(in the rows, 128 means zero)
First come named turns, each shown by rows before and after it. For each pair of rows after them, which turns, in which order, take the first row to the second? The first pair is done for you.
dobeb (before -> after):
[119 157 149 129 164 140 155 132 139 128 122 113 114 131  82 137 126  81
  95] -> [ 94 142 137 104 159 128 148 119 100 150 137 115 118 122  91 141 116  94
  89]
[144 152 131 156 154 152 129 137 144 115 123 122 119 147 111 132  99 122
 156] -> [128 160 130 139 168 152 128 134 128 134 121 117 113 143 100 142  95 114
 153]
[144 121  85 117 125 120  89 130 176 137 130 174 146 182 121 124 132  76
 107] -> [134 130  84 105 133 125  89 130 168 149 133 171 138 189 112 127 134  69
 101]
tenes (before -> after):
[ 88 165 138 122 152 182 143 167  78  92 162  64 122 128 101 149 108  88
 136] -> [134  73 154 166  47 128 145 133  99  78 150 106 145 101 170 131 137 161
 152]
[107 115 120 117 120 115 138 131 106 141 148 105 143 124 130 146 114 133
 137] -> [118 113 130 119 117 113 155 108 117 155 122 116 131 125 135 148 133 140
 120]
[135  95 150 123 113 120 139  92 131 191  74 167  89 124 123 156 157 157
  85] -> [ 80 145  98 100 184 150  98 161  98 167 142 125 107 141  76 169  99 111
 123]
zonik (before -> after):
[108  84 132 122  63 113 153  80  74 163 138 124 108  97 158 122 149 186
  88] -> [ 80 114  80 136 101 135  96 153  72 104 207  87 143 116 123 119  84 156
 144]
[ 92 131  56 102 140  55 119 165  53 146 171 109 136 115 131 126 123 133
 123] -> [109 188  66 110 193  83 133 178  86 132 142  98 116 135  98 129 124  83
 114]
[129 135 103 138 189 139 137 157 130  99  87 107 122 138  86 142 137 112
 123] -> [133 100 123 125 153 118 162 117 122 135  59 124 108 125 114 138 174 142
  98]
vok (before -> after):
[150 145 138 139 140 145 151 136 152 117  91 145 112 133 124 121 140 117
 121] -> [139 152 122 135 158 154 136 154 142 116 116 134 118 141 114 126 121 110
 130]
[129 104 143 143 112 126 125 125 138  90 104 163 126 127 151  84 132 132
 133] -> [133 119 147 146 134 140 130 129 154  84  97 160 118 135 142  83 132 119
 127]
[145 124 138 152 113 105 115 117 136 115 110 131 111 146 124 114 130 134
 131] -> [144 140 140 154 129 112 115 124 145 116 108 121 108 155 118 121 128 125
 127]
[111 104 114 110  82 118 138 105 110 172 161 133 159 106 147 124 125 172
 121] -> [137 115 137 114  83 129 165  91 138 174 127 143 135 106 144 125 149 172
 100]
kibel (before -> after):
[107 121 147 160 123 137 167 101 156 139  81 145 133 135  97 124 146 111
 149] -> [ 86 122 147 140 129 143 166  95 134 158  90 141 129 131  94 132 140 111
 143]
[172  88 151 139 103  97 140  88 139 133 119 158 151 106 147 108 177 158
 130] -> [168  96 163 127 113  99 148  80 133 146 113 160 141 104 146 105 181 153
 124]
[125 117 121 131 150 120 107 121  87 105 125 130 143 112 147 154 124 135
 117] -> [131 115 119 145 144 120  99 123  96 100 132 136 145 111 151 152 121 140
 126]
[183 141 136 178 132 141 147 157 187  83  99 143 123 157 118 113 133 114
 131] -> [173 164 149 149 159 146 169 134 171 113  80 138 103 157 112 123 147  99
 101]
Pairs:
(two turns a pair)
[151 106 147 155 101 114 156 114 143 131 111 129 145 120 156 122 142 156
 119] -> [124 100 123 148 101 113 134 129 118 119 154 122 164 115 156 127 114 164
 137] | kibel, zonik
[ 73  66 165  86 161  97 181  30 107 199 104 159 148 124 176  80 147 158
 152] -> [101  33 152 129 112  85 154  53 133 143 129 167 185 124 196  69 129 184
 187] | kibel, dobeb
[ 83 101 121  99 108 108 123  90  59 173 156 141 143 110 152 139 119 149
 115] -> [ 75 117 114  88 132 127 117  97  53 168 160 130 138 115 138 147 119 132
 114] | tenes, tenes
[128  81 137 121  84 118 121 130 112 112 144 125 163 137 169 103 138 170
 130] -> [112 168 148  97 177 167 146 146 128 124 119 100 124 156 115 109 139 104
  96] | vok, tenes
[131  95 131 129  58 112  69 128 138 141 118 170 121 125 124 131 162 180
 102] -> [104 178 119 111 147 162  70 168 143 128 122 136 107 147  63 144 134 113
 103] | vok, tenes
[177 111 157 154  81 113 139  96 168 140 113 135 125 132 166  90 158 195
 104] -> [160 161 114 164 139 149 100 170 177  85 157  99 142 159 127  89 101 138
 154] | zonik, zonik
[ 86 116 101 114 127 125 109 139  83 109 174 125 152 135 124 133  98 143
 139] -> [ 90 158 129  95 168 151 147 119  93 134 123 122 117 135  96 141 124 115
  98] | tenes, tenes
[156  70  88 147  61  98  89 120 133 131 124 200 147 140 151 110 100 134
 172] -> [130  74 110 104  72  95 118  79  93 196 104 202 120 130 150 120 124 136
 133] | tenes, zonik
[137  97 157 141  93  99 161  92 138 145  65 129 134 117 167 133 166 168
  73] -> [125  70 136 134  75  86 143 103 110 144 100 125 156 110 176 137 150 187
  89] | vok, zonik
[174 143 119 214 118 152 115 158 203  47 145 144 174 160  92 151  88 115
 210] -> [197 114 138 217  80 135 125 126 210  57 125 159 169 147 114 141 110 141
 203] | dobeb, tenes
[133 115 145 117 107 121 137  98 113 159 115 144 127 122 151 121 151 147
 117] -> [134 160 144 120 153 151 143 122 137 148 107 127 116 135 115 117 142 107
 114] | vok, vok
[119  98 162 117 118 116 125  88  92 200 103 164 112 106 130 142 159 149
  96] -> [150  75 165 157  88 108 120  97 133 161  92 178 122 115 149 128 162 165
 117] | dobeb, dobeb
[122 104 136 111 107 122 126 107  88 170 147 119 144 121 130 139 158 153
 113] -> [139  89 127 139  85 121 109 123 109 139 154 122 160 124 139 134 152 165
 133] | kibel, kibel
[ 89 196 121 132 197 142 132 147  99 131 145  51  96 114  98 132 105  98
 126] -> [111 193 152 129 186 136 167 113 116 158  90  73  69 105 111 128 146 104
  92] | kibel, zonik
[108 124 160  95 155 113 135  87  74 198 106 125 105 106 149 118 132 120
  92] -> [100 170 131 103 199 138 112 143  87 163 137 102 120 120 118 123  90  85
 125] | tenes, zonik
[161 139 152 172 112 133 126 131 186  80 116 127 127 169 116 129 164  88
 141] -> [139  85 163 141  71  97 136  83 133 137 112 144 130 142 146 139 185 133
 118] | kibel, zonik
[154 148 151 129 162 158 154 141 160 117 100 123 114 133 103 123 126 104
 106] -> [173 107 157 150 106 130 149 126 169 107  96 138 134 121 135 116 134 138
 112] | tenes, tenes
[155  99 193 108 102  79 148 131 102  94  79 148 145 120 185 128 160 119
 150] -> [156 109 198 105 116  87 154 126 107  99  64 144 130 121 172 128 163 110
 140] | kibel, dobeb
[139 145 138 119 158 133 145 123 139 158 115 115 114 131 117 126 147 108
  98] -> [140  97 131 126 105 111 136 113 124 161 132 127 131 120 160 127 148 152
 110] | zonik, dobeb
[124 150 134 124 159 165 129 141 119 119 129 109 138 138 104 126 114 100
 127] -> [137  91 142 142  91 123 133 105 109 132 128 134 148 120 151 123 132 144
 129] | vok, tenes
[137 159 103 156 147 155 111 173 145  99 157  96 135 137 121 127 101 112
 172] -> [138  89 113 162  77 121 113 141 123 119 162 120 148 117 167 123 117 162
 172] | vok, vok
[138  80 133 134  38 146  94 132  91 165 152 140 196 105 166 122  82 178
 103] -> [157 176 184 111 128 194 154 121 133 192  67 136 127 122 113 127 123 110
  38] | kibel, tenes
[124 159 137 118 185  81 108 149  70  83 168  88 146 113  92 109  70  77
 104] -> [168 125 131 159 136  58  96 156 113  41 164 104 167 116 117  99  76 110
 132] | tenes, zonik
[ 84 145 103  88 155 132 114 132  84 159 169 107 118 125 131 143 112 123
 119] -> [109 145 133  92 147 123 152  97 102 181 123 122  91 124 136 144 147 125
  89] | tenes, tenes
[164 119 140 143 109 132 144 139 125 106 115 151 139 149 131  93 127 132
 111] -> [152 103 136 133  94 118 139 131 102 117 132 153 149 140 144  90 125 144
 109] | kibel, zonik
[ 88 101 103  87 134 113 110 120  78 164 160 115 146 124 120 125  99 134
 116] -> [122 156 102 122 178 149 113 162 137 108 141 102 141 147  92 117  97  88
 128] | kibel, zonik
[152 154 120 158 158 162 111 162 177  73 132 118 129 160 101 117 109  87
 150] -> [126  83 107 153  95 128  80 151 131  79 183 124 162 138 143 114  91 138
 171] | vok, vok
[121 123  97 136 127 134  90 174 113  88 172 115 142 128 118 129  91 109
 181] -> [162 103 161 130  98 114 153  92 136 150  87 151  98 109 147 127 169 142
 114] | tenes, kibel
[157  82 127 158  70 103 142  94 145 119  96 151 143 130 158 102 172 164
 113] -> [176 150 131 161 144 137 154 131 187  90  70 134 122 158 112 100 162 108
 108] | dobeb, vok
[ 99 140 149 106 141 152 144 104 149 118  99 151 139 120 101 148 159 110
  75] -> [ 88  92 132 103  95 132 121  99 118 120 134 155 170 105 126 153 151 149
  94] | zonik, kibel
[109 109  99 138 107 117 117 132 122 111 144 128 141 138 139 129 125 162
 152] -> [ 94 149 102 116 155 141 126 141 116 120 139 118 127 143 109 136 120 129
 138] | tenes, tenes
[ 85 138  85 105 157 126  96 138  84 122 206  95 157 128 115 141  86 118
 157] -> [116 111 157  91 127 110 166  53 103 185 116 144 109 112 146 141 165 145
  82] | vok, tenes
[155 153 113 152 162 152 122 198 157  65 146  94 137 149  90 122  90  97
 170] -> [173 120 116 172 122 131 119 193 169  49 144 105 146 142 111 112  96 120
 183] | vok, kibel
[136 103 134 127 118 123 155  99 114 159 122 123 120 116 155 131 161 135
 138] -> [113 148 124 117 170 150 151 120 116 150 128 104 116 129 116 135 143  99
 140] | dobeb, tenes
[133 122 140 117 154 180 137 160 105 118 145  95 137 157 102 147 117  96
 175] -> [155  66 156 132  81 149 148 119 105 131 130 126 143 146 150 140 146 145
 175] | dobeb, tenes
[164 154 188  78 139 122 163 103 154 155  40 149 108 122 141 127 161 138
  93] -> [132 128 180  55 124 102 156  88 105 182  72 147 119 107 151 134 156 155
  99] | dobeb, dobeb
[140 102 156 108 107 114 133  94 144 152  93 146 102 131 167 159 177 132
 101] -> [142  80 139 122  84  98 119 101 141 137 117 151 126 128 178 154 160 149
 122] | zonik, vok
[165 102 101 163 122  97  95 149 157  37 150 136 168 141 140  95 119 147
 171] -> [161 128  94 161 155 112  92 156 155  37 154 126 162 144 117  97 105 123
 175] | dobeb, vok
[142  86  84 145 118 177  85 156 128 108 144 120 145 106 170 111 129 131
 141] -> [140 106 119 116 142 179 130 112 123 160  94 130  99 100 160 120 174 122
  89] | tenes, kibel
[ 84 139 108  88 147 114 111 113  79 141 182 106 138 143 143 163 135  88
 121] -> [ 96 116 129  86 116  96 138  76  84 160 158 127 127 135 165 161 165 115
 109] | vok, tenes
[121 139 119 123 148 167 127 157 126  84  98 161 187 143 130 132 112  99
 133] -> [100 143 121 103 157 161 129 150  96 105 103 155 179 140 129 140 109 105
 130] | dobeb, dobeb
[123 156 146 110 149 138 149  98 128 159 108 135 102 126 123 130 149 123
  96] -> [ 87 136 112 107 141 127 112 124  87 147 168 118 139 124 123 133 113 125
 130] | dobeb, tenes
[149 121 172 113 113 118 126  83 107 165  95 166 137 127 150 157 161 136
  80] -> [125 161 121 125 163 148  81 164 105  99 160 129 171 152 118 160  94  96
 140] | zonik, zonik
[ 97 167 155 124 132 137  81 127 111 184 176 101 101 176 115 142 129  79
 133] -> [133 101 165 154  58 109  88 102 128 178 162 131 119 163 161 134 153 128
 143] | kibel, tenes
[121 165 142 127 185 157 150 126 158 142  57 126 109 128 126 129 148 103
  97] -> [ 69 148  89 107 174 146 100 161  98 130 142 104 151 120 128 140  92 109
 145] | vok, vok
[109 101  94 118 102  99 111 118  73 148 175 132 145 118 157 135 116 153
 149] -> [107 113 118 101 116 102 140  86  67 182 139 142 116 116 152 136 142 148
 113] | tenes, kibel
[111 167 110 131 178 156 119 181 116 102 148  99 130 150 106 136 106  96
 133] -> [175 120 136 181 104 124 133 159 170  78 110 134 134 145 150 116 146 139
 135] | tenes, dobeb
[111 107 121 136 119  95 111 133 140  96 152 119 130 148 117 121  88 117
 172] -> [125 147 141 128 155 116 144 126 162 111 109 115  98 154  95 125 113  88
 141] | zonik, kibel
[119 106 141 113 114 118 136 105 110 161 111 137 119 107 141 126 140 149
 118] -> [102 144 116 112 150 138 112 154 105 133 149 113 131 125 116 128 107 119
 137] | vok, tenes
[124 159 129 127 140 160 109 107 105 155 102 160 118 136 121 145 128  91
 150] -> [127 157 122 138 142 163  94 127 122 130 115 156 126 151 120 136 119  89
 165] | tenes, zonik
[ 92 191 121  68 217 160 129 148  87 162 126 126 122 142  75 138 122  79
  97] -> [ 78 169 115  55 204 148 124 134  55 179 139 133 130 128  84 140 117 104
  93] | dobeb, zonik
[130 165 128 128 154 187 127 124 127 154 134 117 141 134 103 123 135  80
 139] -> [121 144 111 134 128 177 104 139 116 139 165 115 163 130 115 121 116  99
 165] | vok, kibel
[123 172 160 122 160 116 172  81 104 176 109 131  68 136 123 136 159 103
  72] -> [144  94 146 157  66  69 144  75 111 152 134 156 113 115 178 124 155 166
 107] | tenes, tenes
